Some points:
(17 -14 6 39 -36 83 9 -3 -8 63 26 -36 -28 -55 -24 -42 -3 12 -35 -37 -6 28 -6 8 -52 -21 43 -21 -70 -56 -10 -14 46 -11 -57 48)
(-21 69 58 -14 -18 37 -54 51 -16 -54 -34 -5 1 103 -79 -84 -60 35 1 27 -10 -11 20 38 -34 1 62 23 9 9 17 -35 4 20 20 17)
(27 21 19 -7 -13 12 -33 69 36 32 20 23 -9 11 -35 39 -10 12 -6 13 6 4 -30 27 3 13 49 -43 -29 11 8 -9 51 -20 -6 -10)
(-40 -24 -46 -11 11 45 21 -16 18 8 -35 6 19 -48 34 44 -3 32 -29 -59 30 26 24 41 4 -6 14 7 -84 -17 -11 7 42 -31 4 2)
(-80 -53 27 74 -29 -13 26 -53 87 32 -82 14 28 37 -43 -46 -27 -39 68 -38 -8 20 1 -5 70 25 -20 -43 11 60 -22 21 24 -33 -12 9)
(15 -42 -12 -2 20 -15 -5 12 -13 43 -53 9 46 -6 12 -14 64 18 -21 -47 -18 -3 40 -36 4 9 -11 -12 -79 -6 -55 33 -67 7 39 65)
(-9 -13 30 -5 55 -26 21 12 1 0 -10 -3 28 29 -27 18 10 -12 16 16 -1 13 -17 -10 20 -17 -28 18 -13 -38 16 -16 0 12 -55 -11)
(0 15 5 -71 -15 -14 -58 -38 28 -17 -20 3 -9 -47 -20 -66 38 23 30 35 26 40 -49 -8 -20 62 -21 -4 5 10 -9 -23 27 -1 18 -24)
(40 -59 86 -72 -28 3 -15 4 15 -13 5 -19 -42 -32 -76 2 61 8 -40 13 14 15 5 -56 -27 61 5 -36 13 -22 -38 29 27 -37 36 -58)
(86 -8 -24 12 38 71 0 14 25 -21 85 30 -23 6 23 -7 8 -52 -33 -24 -53 3 -22 -55 23 -16 8 -38 22 31 58 -53 100 -30 23 30)
(-46 24 3 -6 26 -30 39 1 -47 -2 18 70 -2 10 50 7 56 9 -2 -13 -29 29 0 -19 12 9 6 -24 5 -12 -10 29 14 30 8 -27)
(-11 -1 51 -64 -15 41 34 -2 -46 19 -20 86 -17 -11 57 28 24 25 43 -7 -6 27 29 -65 16 -19 -7 35 -12 2 23 -12 -32 19 -27 -8)
(69 8 -38 39 -14 35 3 2 -17 50 14 -11 92 -4 -53 -28 -24 10 3 -27 31 -42 6 -21 28 -3 2 -22 -4 21 11 30 -15 5 -2 -3)
(10 23 45 -32 50 21 59 -21 -30 1 -34 -47 -2 -17 8 -3 -15 -12 47 37 -1 -35 -16 24 20 -47 19 29 9 1 33 59 -27 11 -11 -25)
(-22 -21 -21 39 40 32 7 36 19 -20 -38 -27 -48 -22 51 12 -23 8 -83 21 10 -23 38 -23 -9 52 -12 60 23 33 -15 -12 12 17 -22 -45)
(-43 3 -8 21 -7 -8 -3 -21 21 -15 1 -31 68 -35 45 44 9 -12 -53 19 -17 -21 66 30 -6 -37 21 41 72 -4 9 -3 32 -59 31 -30)
(19 8 -9 0 -14 -6 -24 57 -31 3 1 30 -9 -26 -45 -67 -35 9 -21 -83 -80 -22 -8 44 -46 9 -9 57 10 -62 -9 -23 27 -22 -41 34)
(-66 -56 -19 34 -13 2 7 -78 76 -2 -14 62 13 -17 -82 -12 -74 -38 35 19 -49 -15 12 2 24 47 -10 -28 -3 -9 15 51 -62 -39 6 3)
(-16 40 -51 -21 -21 58 -4 25 9 -25 -59 -51 46 -35 52 35 2 -35 -26 56 -1 -22 45 46 3 -15 -11 21 55 31 -22 -1 -20 -25 13 -23)
(15 50 13 12 -5 -4 -92 -29 4 -59 -55 30 1 37 -56 -8 -40 -12 -62 14 -49 36 -45 -2 -78 -8 25 19 -36 62 8 -43 -9 53 -23 -3)
(-25 -36 -10 -9 36 30 -24 25 -12 -2 -13 -4 11 -2 20 43 -52 24 -9 28 50 4 49 8 -13 3 20 34 62 2 -48 -37 20 -10 36 -17)
(9 -32 -19 11 6 2 -20 33 42 -24 87 2 -35 -2 60 24 34 -21 65 -42 -18 -55 17 -58 -66 -34 39 -28 17 3 59 -49 65 -7 20 29)
(-22 9 -32 63 52 -12 1 -17 5 -48 -18 25 -39 32 -76 16 -57 -23 82 47 11 12 38 15 24 55 -16 11 -25 20 -55 -14 27 8 44 -1)
(26 -35 -27 -14 24 2 -1 -5 -17 -24 4 -44 44 -15 45 11 -42 31 -16 29 38 9 -29 -22 29 15 43 47 -11 15 3 1 21 26 48 23)
(0 -15 23 44 -3 -5 22 49 25 116 43 11 -10 -20 31 -9 10 58 -9 19 -15 -18 -37 47 -58 -7 -20 -5 -22 -46 10 -8 -9 -10 -47 50)
(1 34 48 22 -16 7 16 -3 5 -6 1 13 -56 14 -31 26 16 -14 -6 23 47 -78 2 22 32 -6 10 31 -35 -4 9 3 -28 -7 -18 23)
(-1 -55 -50 -41 -66 -97 -12 37 -76 -4 -48 44 -42 -17 -34 -68 6 60 -77 -22 -20 6 -57 19 -18 -56 16 -22 -12 55 69 -20 24 2 3 -16)
(-26 -7 15 39 -17 25 -35 24 -4 -33 -6 -66 16 -47 75 48 -3 3 -4 -18 16 26 37 75 4 26 -67 42 38 63 31 28 10 -28 20 -30)
(67 -4 -49 -31 26 33 -18 56 70 -8 91 3 -64 -11 54 -39 4 -38 13 -13 -49 -18 -8 -17 30 -40 -16 -20 6 37 36 -64 55 -42 45 43)
(28 27 -34 -14 6 -8 54 -19 9 15 -16 -29 9 41 -38 -14 36 -15 44 25 46 14 23 17 -25 -17 41 36 40 24 -1 32 -7 68 -45 -2)
(-99 0 -18 7 -46 -24 -35 4 10 -26 -64 51 14 20 -56 2 -50 -41 51 -28 11 -8 -52 -36 3 32 37 0 -6 40 -6 -13 7 -45 -32 13)
(62 3 17 30 -18 27 -43 -16 -15 -20 -15 -16 -28 -14 -13 -68 70 -11 9 -21 18 -21 -64 -30 -25 52 33 -5 8 19 -47 -3 -52 17 23 -22)
(-53 -49 3 -17 -40 -2 -1 -50 44 57 -44 40 -17 7 -33 -12 -58 -75 40 16 4 -6 2 43 41 64 16 -65 -8 -20 5 -14 -28 -19 21 -14)
(-12 2 0 -33 -19 -49 16 -22 -52 13 51 20 4 19 55 -14 17 1 -9 57 -3 57 18 -29 26 15 -49 11 16 3 -10 12 -8 5 -47 58)
(2 25 14 -44 -4 -46 21 -46 -20 44 44 -24 16 28 -67 42 30 23 12 25 -35 -39 30 2 -57 -18 -18 56 -14 26 -3 -10 -3 26 -16 -23)
(-28 22 15 -16 10 -2 2 38 -63 4 6 18 -15 3 -3 20 37 27 15 39 -45 48 20 -29 9 -19 -74 -29 -18 13 22 42 24 19 -41 -4)
(26 20 19 7 -47 -75 18 12 -27 -21 -27 28 -28 -6 55 43 10 11 38 27 -56 17 -7 3 30 -4 -3 15 -15 -41 -13 -6 15 43 15 -19)
(-9 4 41 9 29 -17 -45 -42 -55 31 26 36 -32 0 36 -31 19 3 6 23 15 3 35 23 47 -54 12 -10 -11 -2 -11 10 11 24 -36 -41)
(24 8 -70 -16 30 24 16 -25 -21 -5 -25 -68 10 33 -4 14 16 -22 6 -21 7 4 9 33 -15 35 31 0 -40 -14 21 29 -18 -8 43 5)
(58 4 42 -25 -53 12 3 17 -1 -16 -4 -26 -40 -46 -80 -40 32 -8 -25 2 26 53 -39 -69 -56 42 -26 -104 50 -58 -31 -79 34 13 29 -47)
(-1 9 21 -25 3 -26 9 23 1 20 28 -2 -19 54 7 0 -13 19 15 -38 3 52 -20 -29 57 -2 -41 41 -21 8 -26 14 -20 64 12 -26)
(77 7 -14 -8 50 -22 -20 62 82 -9 71 26 -19 -30 61 -13 -47 -60 23 -28 18 4 0 -44 -81 -56 -32 -41 -24 24 47 -17 54 -48 40 28)
(-49 -28 -7 6 -32 -4 -9 -64 20 28 -30 27 -32 60 9 47 -2 -37 15 12 -8 4 -20 3 53 23 -29 -21 13 -18 -2 23 -17 -44 -21 30)
(20 25 -48 15 28 -1 -7 9 3 0 -37 -46 37 28 -6 -2 22 -5 -14 -27 32 -52 -44 1 9 17 -9 -3 -3 -49 19 29 -30 3 56 20)
(-8 30 -6 -12 41 -15 21 4 -24 -2 -17 9 26 13 -34 -10 29 -24 16 8 34 -43 -40 -9 4 -11 -4 51 24 -3 4 -6 -35 17 -5 -24)
(54 -18 -42 -9 21 39 64 -31 -34 -29 12 -6 27 84 58 -12 -8 56 8 -34 37 -44 -3 16 -51 9 -51 -45 2 40 2 -9 -42 9 -6 -15)
(0 34 -9 33 15 -11 2 -2 6 -14 11 -14 13 -34 14 24 -25 16 -47 -3 30 101 25 5 -18 20 63 43 103 17 25 26 -9 -35 37 9)
(7 -3 -19 21 24 -40 27 11 -25 25 -1 -23 -8 -19 -7 7 24 20 24 -12 -27 -37 38 -33 58 -15 9 -41 18 16 4 7 -38 23 -30 20)
(25 -27 -25 8 13 -10 -34 -21 15 -42 -18 -10 53 -19 19 35 4 24 -2 -16 46 -27 52 13 57 -5 -38 32 37 -62 23 4 26 -7 -19 5)
(-45 13 12 -9 -14 -49 43 1 8 -4 42 24 -4 6 102 -12 18 1 1 39 10 25 84 -28 12 7 -25 9 -75 -63 27 34 -3 7 -63 -39)
Along one direction, these points spread out more than along any other. Take the direction at right angles to it along which they spread out most. Then take the direction at right angles to both along which they spread out most. Go by this last direction. For each point below, how far along it does it lie, from 0 to 99? 50 is the average, and the first point above lies past it. One standard deviation of the points above along it is 16.
(-31 -4 -3 30 -19 12 21 -25 -16 18 3 -19 -5 23 29 2 6 -18 23 33 -18 45 -10 -16 12 -70 -70 61 -19 -45 2 9 -18 -25 27 -32) -> 56
(20 -15 -15 24 -12 -5 23 3 -14 -13 43 -18 67 17 25 -21 -7 9 4 26 -12 -47 -49 -5 23 5 49 -28 -60 -6 -18 -4 -51 -5 -6 -24) -> 54
(-10 25 38 -58 -12 -22 -92 4 -47 -42 11 -27 -20 -31 -40 -58 7 10 -40 -19 -15 -8 -78 -48 -47 59 -20 -59 19 0 -59 -18 29 33 15 -26) -> 65
(-9 -26 11 9 2 -46 -19 -18 -43 20 -6 36 -31 20 57 53 15 1 12 32 -17 30 14 -5 -47 -27 -16 -10 40 -30 14 38 -3 37 -17 -21) -> 67
(26 -14 -44 15 12 -30 27 9 -3 -14 56 -46 -6 0 -77 7 7 6 9 -34 55 3 -3 9 19 -32 36 -19 -43 32 -11 2 -93 -37 -7 17) -> 49
(-29 -4 34 12 -4 43 25 8 21 -12 54 8 53 23 -79 -11 29 -37 12 17 6 -12 -32 97 -5 -13 13 27 -4 21 -8 5 -14 40 19 8) -> 45
(-30 21 -14 41 36 68 -3 4 27 -17 9 -1 -17 -36 0 35 -9 59 -42 10 28 -7 25 6 22 -5 -18 -5 26 -23 19 -62 -20 16 51 15) -> 34
(25 57 33 20 2 -43 24 -39 -20 -7 -25 -44 46 4 -11 -3 -28 -55 -34 -15 60 -58 7 23 -12 15 -16 7 -17 45 -21 0 -10 26 45 28) -> 40
(8 26 7 -41 4 -22 -27 -14 16 -7 -8 -50 18 -47 40 55 -37 -2 -42 -43 -50 34 29 40 34 6 38 15 38 -10 15 -61 -46 -15 -8 -17) -> 37
(-16 1 -3 -39 -36 21 -9 16 -16 -13 25 31 -30 14 21 15 -22 -6 -4 -9 7 -13 4 -34 11 -40 -10 -5 36 -20 -32 82 -38 65 -16 -1) -> 63
(-39 22 22 -23 -28 -31 39 -58 30 7 -25 10 -25 11 -2 13 -22 34 18 3 -22 -27 -25 -14 43 -27 -13 -16 5 -20 -22 58 53 -8 -29 11) -> 59
(36 -31 29 51 7 44 19 43 31 43 12 -9 9 -33 25 3 26 27 -11 -31 -32 20 -34 73 -50 -44 52 -30 -18 -35 -43 -10 -4 -56 -82 83) -> 51
